(in the rows, 128 means zero)
First come named moves, each a turn or a mirror, each shown by rows before and after it. For each pair of rows after them, which moves, in which order, take the first row to the second? The first pair is done for you.
move repuv:
[192 103  92  89 135 103  72  99 128 128 108 145  90 144 120 105 102 144
 150 127 150 118 119  97 145 122 127] -> [153 108 142  75 123 125  88 118  89 129 117 110  80 142 139 121  86 136
 161 143 151 105 113  91 142  93 154]
[ 74 141 147 143 183 145 199 158 159 109 139 130 206  98 122 171 151 100
  45 115 102 166 205 190 104 164  98] -> [ 61 144 159 144 185 148 200 165 151 107 137 124 203  99 126 179 147  94
  48 118  96 165 208 188 107 163 104]
[129 109 114  87 145 126 143 123 117  90 117 124 124 117 138 125 133  92
 150 125 143 151 161 130 134 122 136] -> [140 105 106  90 153 123 134 123 120  93 119 131 125 116 134 126 135  92
 147 125 145 154 160 131 130 129 126]
move nopad:
[183 100 107 130 130 111  85 133 131 150 131 178 167 108 124 149 144  82
 132  97 148 160 150 126  90 147 154] -> [130 135 141 167  94 137  93 120 120 175 135 150 179 108 133 152 151  74
 130 105 135 136 138 114 103 174 174]
[131 141 118 158 119 109 149 132 146 139 131 125 147 132 141 137 143 141
 129 120 117 114  88 128 142 146 142] -> [159 116 100 120 152 100 150 139 157 122 125 153 142 128 129 135 136 134
 131 118 129 137 121 134 133 133 132]
[104 121 172 100 127 147 148 145  96 134 128  96 129 126 142 129 118 121
 139 137 140 117 146 112 136 118 145] -> [141 113 145 119 126 130 126 143 105 133 134  97 111 145 155 130 120 148
 131 140 138 104 103 125 124  85 132]
move miza:
[146 118 111 147 138 138 162 139 148 100 154 176 118 141  95 128 128 152
  96 109 128 134 134 137  74 171 113] -> [166 102 127  99 125 135 127 123 115 106 147 165  76 159 103 114  95 161
 138 122 156 113 118  97  92 138 139]
[ 74 141 118 173 138 135 168 125 113 118 145  78 148  94 128 164 147  87
  89  93  99 142 139 147 113 149 109] -> [107 111  96  90 128 124 111  80  91 130 115  82  93 123 127 135 108  87
 155 100 154 127 147  73 155 151 149]
[146 100 143  86 100 153 127 145  90 124 137  69  78  99 179 127 108 121
 170 131 149  96  86 115 124  58 173] -> [122 119  99 159 140 142 191 162 156 115 139 106 163  50 143 139 173  86
  95  90 102 162 140 178 100 134 126]
Then:
(2 to 3 moves a pair)
[101 141 164  75 170 139 159 189 120  78 142 179 149  92 118 146  96 149
 113 143 131 108 167 146 158 144 148] -> [172 138 105 119 161 105 115 176 160  84 151 190 129 124 130 137  99 194
  89 135 118  97  92 157 143 121 118]
repuv nopad nopad
[135 132 143 119 116 151  84 119  67 160 140 135  87 132 150  74 125 174
 152 148 110 103 118 130 103  83  98] -> [121 151 143 166 129 151 120 140  92 151 152 138 126 113 146  82 151 172
 115 136  82 124 122 169  79 101  68]
miza miza miza
[135 135  88 173 134 119  77  86 146 113 122 130 139 160 142  99  85 153
 149 128 149  50 113  89 135 194 120] -> [157 117  74 194 177 105 117 138 160  86 145 135 155 139 139 129 100 152
 101 127 121  85 119 163  84 143  83]
repuv miza nopad
[107 133 150 127 114 142 133 142  85 118 135  93 111 150 166 147 107 147
 121 133 109 123 120 124 114  61 141] -> [125 126 142 118 127 133 129 142  87 110 133 109 103 151 160 145 100 146
 119 132 113 129 124 129 103  52 136]
nopad nopad nopad
[ 94 131 128 154  97 139 135 127 121 157 129  74 106 130 155 148 134 120
 135 122 124 105  77 125 112 105 140] -> [ 83 108 138  91 138 144 168 137 101 131 120  96 118 105 138 155 124  88
 152 130 139 140 154 127 118 110 148]
repuv nopad repuv
[ 90 127 148 135 109 133 121 122 118 143 130 110 148 131 118 125 154 106
 117 127 120 106 156 118 113 161 139] -> [155 102 111 133 122 110  95 140 132 126 139 122 120 150 127 128 144 139
 109 135 120 107 117 139  93 103 116]
miza miza nopad
[133 140  85 181 106 100 120 116 152 148 138  90 131 151 158 144 135 131
 106 101 107 108  66 152 114 132 127] -> [ 87 124 126 127  97 124 127 118 100 155 129  54 108 151 164 152 111 108
 154 112 127 104  93 116 135 123 166]
miza repuv
[168  89  64 135 132 106 120 155 143 129 133 102 101 111 140 130 162 122
 114 113 128 137 114 119  79  58  83] -> [ 91 115  93 119 125 133 160 129 140 143 112 107 139  81 107 123 173  73
 136 102 137 149 197  83 125 157 109]
miza nopad repuv
[164 120 104 114 148 125 105 117 150 129 130 177 106 139 113  89 107 165
 123 150 126 112 103 101 117 140 118] -> [ 84 145 180 127 133 163 149 141 112 131 148 146 132 112 119 104 108 141
 119 166 112 112 121 111 118 146 135]
nopad repuv miza
[155 111  89 134 132 119 116  95 138 131 123 133 130 133 127 131 132 119
 124 119 120 143 128 130 142 162 140] -> [144 111 140 117 147 137 135 139 101 107 145 127 129 125 138 147 115 126
 111 150 112 140 120 157 128 105 139]
miza nopad miza
